128 stands for zero in the data rows.
Each row has a hidden score. How much does it go up from the first row of each pair to the second? 20 means little or no change, 40 a big rise and 0 a big fall. The score is a weighted sum of the row's numbers plus the product of two more (or one squared), each taken from its middle value.
[176 151  74 126  93 129 157 144 113 153 124  82]
[137 104 168  78 153 122 162 147 160  71 147 147] 10
[167 151  64 136  98 129 147 137 104 158 119  68]
[ 75 121 146 165 137 133  73  97 107 157 125 165] 28
[169 155  60 137  93 134 146 135 104 162 119  67]
[112 182 106 109 127 148  92  62 153 154 173  83] 23
[167 140 124  87 125 148 167 131 179  85 169  98]
[107 173 147 111 139 140  94  80 164 138 166 122] 24
[153 112 138  96 127 136 162 142 151  93 149 129]
[126 109 119 148 124 108 135 166  88 134  88 136] 36
[147 130 120 127 118 107 149 162 105 134 103 125]
[ 63 140 182  99 173 117  82  94 151 113 141 155] 17
[ 76 128 160 155 145 122  72  94 108 156 119 169]
[ 76 129 172 130 161 116  88  96 139 132 123 165] 21
[ 79 126 168 142 153 116  86  97 131 141 118 169]
[131 102 112 169 115 111 131 170  73 148  80 142] 20
[139 129 113 129 126 106 140 154 101 135  99 111]
[165 132 113  84 122 146 169 127 165  94 168  98] 12
[171 137 112  97 117 155 165 129 171  96 167  95]
[150 104 107 185  91 114 136 173  64 167  78 154] 38
[140 112 171  88 151 127 160 147 168  69 144 144]
[ 84 158 188 104 161 121  90  94 163 116 150 158] 24
[150 110  97 177 103 112 143 163  83 161  75 131]
[148  99 127 118 131 133 160 141 148  98 129 127] 11
[163 140  98  83 126 151 162 116 166  98 172  69]
[ 84 134 166 145 139 123  83  98 120 149 130 177] 25
[143  99  93 203  95 116 124 168  48 177  68 145]
[110 176 132 101 134 140  99  74 159 142 171 109] 9
[139 105 117 159 120 101 144 168  91 142  72 140]
[105 172 139  98 138 135  98  76 161 139 168 117] 7
[101 171 106 118 129 151  91  69 152 150 168  97]
[ 70 139 175 119 163 117  81  90 134 130 134 156] 17
[157 121 108 106 122 147 156 126 147 105 154  97]
[129 115 115 135 125 107 139 163  98 129  94 124] 29
[159 119 108 100 125 145 169 128 164  99 149  96]
[133 106 176  67 160 118 163 146 168  60 148 147] 17
[144  97 134 118 137 134 160 146 143  97 127 134]
[146 107 113 173  99 113 138 170  71 160  82 147] 25
[157 117 137 114 125 143 157 142 156  93 148 129]
[126  98 173  73 168 113 167 145 174  57 134 141] 20
[142 120 135  78 147 134 158 131 163  79 157 106]
[100 150 124 136 133 137  93  80 142 155 141 120] 22
[144 120 112 134 122 105 150 158 108 134  86 117]
[102 177 103 113 130 150  91  67 155 151 174  86] 20
[139 119 112 148 119 110 135 157  87 144  90 122]
[ 69 127 158 149 147 126  75  98 118 146 127 163] 28
[150 101 123 123 127 136 161 140 145 103 130 124]
[125 193 111 112 120 157  99  68 171 151 181  87] 21
[145 111  95 183 100 118 130 161  65 168  81 132]
[173 140  79 172  84 132 144 154  97 165 104 106] 22
[137 109 175  89 153 125 158 150 169  67 142 149]
[142  97 106 189 101 109 137 170  71 163  63 145] 27
[163 119 124 123 117 149 156 140 153 101 148 124]
[103 173 109 112 133 151  91  70 155 149 172  92] 27
[178 151  65 141  85 133 155 145 103 163 121  84]
[144 103 126 120 129 140 150 137 133 105 139 121] 13
[157 106 125 114 120 141 159 141 138 104 147 131]
[ 61 139 183 100 175 117  83  94 150 112 142 156] 32
[130 120 128 132 131 100 138 160  97 129  90 127]
[158 118 115  93 133 140 170 130 169  91 149  98] 15
[144  96 133 117 133 132 160 143 145  97 127 132]
[ 81 115 155 174 134 124  81 103 108 163 106 174] 24
[135  85 146 123 141 126 157 149 140  93 118 149]
[139 109 167  72 151 121 164 145 165  67 152 141] 14
[134 122 111 131 125 110 141 160 102 130 100 113]
[141  85 134 137 130 134 154 151 132 105 116 146] 20
[ 67 128 164 141 153 123  74 100 121 138 130 168]
[172 157  52 137  93 135 147 134 106 162 120  57] 10
[ 91 132 157 157 129 129  81  98 113 161 130 173]
[157 134  95  82 128 154 161 124 169  91 172  77] 25
[ 83 121 153 162 142 123  84  97 117 157 112 172]
[178 149 103  88 117 161 168 123 179  94 179  78] 14
[ 66 139 174 113 164 118  81  93 141 122 138 157]
[116 178 127 126 125 152  92  74 157 151 166 111] 14
[135  80 147 133 138 127 155 153 132  97 112 156]
[ 92 153 120 135 132 144  83  81 136 154 154 120] 28
[ 73 152 159 103 160 125  86  85 153 124 152 135]
[140 102 112 170 112 106 141 168  83 151  68 140] 20
[132 119 112 140 123 110 137 163  97 133  97 117]
[168 151  85 124  98 125 156 148 112 147 121  90] 27
[151 108 119 104 133 137 166 137 158  95 140 110]
[ 92 148 160 119 144 126  90  90 139 140 148 153] 20
[131 113 124 142 128 102 137 161  89 138  87 131]
[150 107 140 124 124 142 153 149 147  99 139 142] 20
[156 129 131  72 133 139 169 132 172  82 166 108]
[100 168 110 122 129 150  89  73 147 151 166 100] 32
[126 104 166  81 160 119 153 140 156  69 142 135]
[121 188 122 109 126 152  96  72 169 145 174  97] 20
[130 108 155  78 160 125 155 136 160  71 144 125]
[154 133 110 132 113 114 149 159 105 141 106 121] 24
[158 138  58 152  92 135 143 148  95 160 112  83]
[ 87 128 163 156 135 126  81 100 114 157 125 181] 14
[153 135  67 148 101 133 142 148  98 154 111  88]
[147 121 118 143 112 108 144 165  93 141  95 137] 34
[ 95 148 131 146 129 138  80  80 121 162 141 131]
[ 76 151 158 103 160 126  86  86 154 122 154 135] 25
[139  81 139 136 132 129 155 151 130 102 115 151]
[136  87 135 141 128 134 140 146 116 110 122 147] 24
[115 177 123 106 126 144  98  71 155 150 172 106]
[165 133  99  85 127 146 175 122 178  93 163  74] 21
[ 89 152 174 123 150 126  87  95 151 132 144 158]
[ 78 142 151 123 151 128  80  88 137 136 143 141] 27
[ 65 131 167 131 159 123  76  97 131 132 132 164]
[151 105 107 185  91 114 136 172  64 168  76 154] 28
[125 103 147  88 153 128 156 144 155  74 145 130]
[138  99  91 189  99 120 127 168  62 165  78 136] 24
[157 138  82 144 105 120 142 145  97 154 106  89]
[162 141  96  84 123 152 162 115 165  97 171  70] 18
[139 120 123  78 142 142 160 130 167  78 164  99]
[160 122  96 166  91 121 142 164  80 162  93 128] 24
[152 113 116 184  99 116 133 173  80 157  79 149]
[164 134 102  80 130 147 175 121 181  91 164  75] 16
[139 100 102 196 100 115 125 166  51 173  70 148]
[147 107 117 121 124 142 150 134 133 109 139 118] 15
[ 85 163 136 106 149 134  88  78 154 133 161 114]
[134  98  95 193 100 117 126 171  60 166  74 143] 23
[154 113 122  91 135 135 167 133 165  88 146 103]
[147 116 108 105 127 146 154 133 150  97 156 103] 23
[162 123 130 108 125 146 159 137 159  95 154 120]
[130  90 134 123 136 136 148 146 133  95 133 140] 26
[ 89 127 160 165 129 128  80 102 107 162 125 183]
[176 159  51 136  89 138 149 130 106 164 126  54] 13
[138 103 151  84 152 125 165 142 166  70 137 129]
[ 61 137 182 102 172 117  82  95 148 115 144 155] 29
[ 91 135 155 153 131 130  82  97 116 158 132 171]
[ 74 119 149 173 134 130  69  99 101 162 120 174] 26
[138 102 109 178 110 109 130 165  67 160  76 140]
[ 89 155 127 128 138 142  84  80 141 147 155 120] 26
[149 106 143 101 133 133 160 144 149  90 144 137]
[ 80 154 195 104 164 118  88  97 161 114 145 162] 26
[123 114 128 123 137 101 139 164 102 121  93 128]
[157 119  96 168  92 120 143 163  79 162  90 131] 30
[132 107 107 168 112 114 131 168  76 148  82 138]
[ 88 148 127 136 134 140  80  85 134 150 152 127] 20
[138 123 100 140 117 116 140 158  97 138  99 111]
[153 107 103 188  89 116 136 171  61 172  77 154] 36
[ 72 115 149 174 136 132  69 101 101 162 119 176]
[171 149  63 135 100 128 158 142 118 154 112  66] 9
[114 181 126  99 129 143 101  72 162 145 173 106]
[ 78 121 158 166 136 126  69  96 100 164 118 171] 26
[ 93 135 149 156 124 134  82  95 114 164 132 167]
[172 146 114  84 122 153 170 125 182  87 175  86] 16
[140 101 101 194  99 113 126 166  56 171  70 142]
[185 164  63 140  86 139 153 143 123 157 128  69] 15
[144 115 112 148 118 105 149 162 103 139  82 124]
[145 101 100 189 102 109 139 169  74 165  66 139] 21
[136  94 122 128 128 143 147 145 129 102 136 132]
[180 160  60 130  86 137 158 140 114 160 130  71] 21
[154 136 114 144 111 116 144 161 112 136 105 121]
[ 96 137 154 169 124 135  77 100 120 161 132 168] 18
[174 143  77 166  81 135 144 152 101 164 106  99]
[118 102 163  71 166 122 155 145 165  59 146 135] 23
[103 152 137 136 124 142  89  84 131 158 148 142]
[178 154  64 138  84 134 156 143 107 161 124  78] 31
[177 146 104  93 116 156 168 125 177  96 175  82]
[140 121  92 152 112 119 137 158  92 145  96 112] 29
[165 126  83 170  85 126 143 159  82 169  98 119]
[ 80 143 173 100 166 116  96  88 163 118 139 142] 15
[126 104 165  75 161 119 154 141 157  68 143 135]
[112 174 114 107 135 141 102  68 166 146 163  90] 23
[102 165 140 108 136 134  95  79 151 142 161 125]
[ 92 146 155 131 137 129  88  93 132 148 143 157] 20
[103 169 141 103 137 137  98  77 157 141 166 120]
[144 114 152  82 145 127 164 143 160  78 150 133] 18
[ 85 122 150 172 133 127  82  99 113 161 113 169]
[ 65 129 167 136 156 122  77  96 127 134 133 164] 23
[133 121 107 137 122 112 141 159  99 134 100 115]
[128  92 157 111 150 123 146 145 136  87 128 150] 17
[162 135 100  89 127 148 161 119 162 100 165  78]
[105 172 138 100 137 137  98  77 160 139 169 117] 18
[103 158 140 150 123 144  85  88 137 158 146 141]
[146  92 138 129 121 136 153 151 124 107 132 156] 15
[142 124 133 120 127 100 149 165 108 126  99 135]
[149 104 146 127 125 138 152 148 144  96 137 147] 9
[137 103 168 108 146 127 153 152 156  75 137 154]
[165 139  63 157  90 129 141 143  88 170 107  81] 17
[ 98 161 136 110 144 131  99  78 159 139 147 114]
[107 160 138 150 121 147  86  87 140 157 148 137] 20
[133 115 122 146 123 103 134 161  89 140  86 132]
[137  78 139 149 130 128 152 153 123 106 108 158] 18
[167 136 123  90 126 149 164 132 175  89 167 101]
[156 108 104 206  86 122 129 174  66 172  72 156] 29
[138 110 139  96 143 132 152 136 146  86 146 121]
[ 87 141 176 143 145 126  82 102 136 140 130 174] 21
[150 113 109 168 101 114 140 171  77 157  84 143]
[ 95 150 131 144 131 137  79  82 122 162 142 132] 15
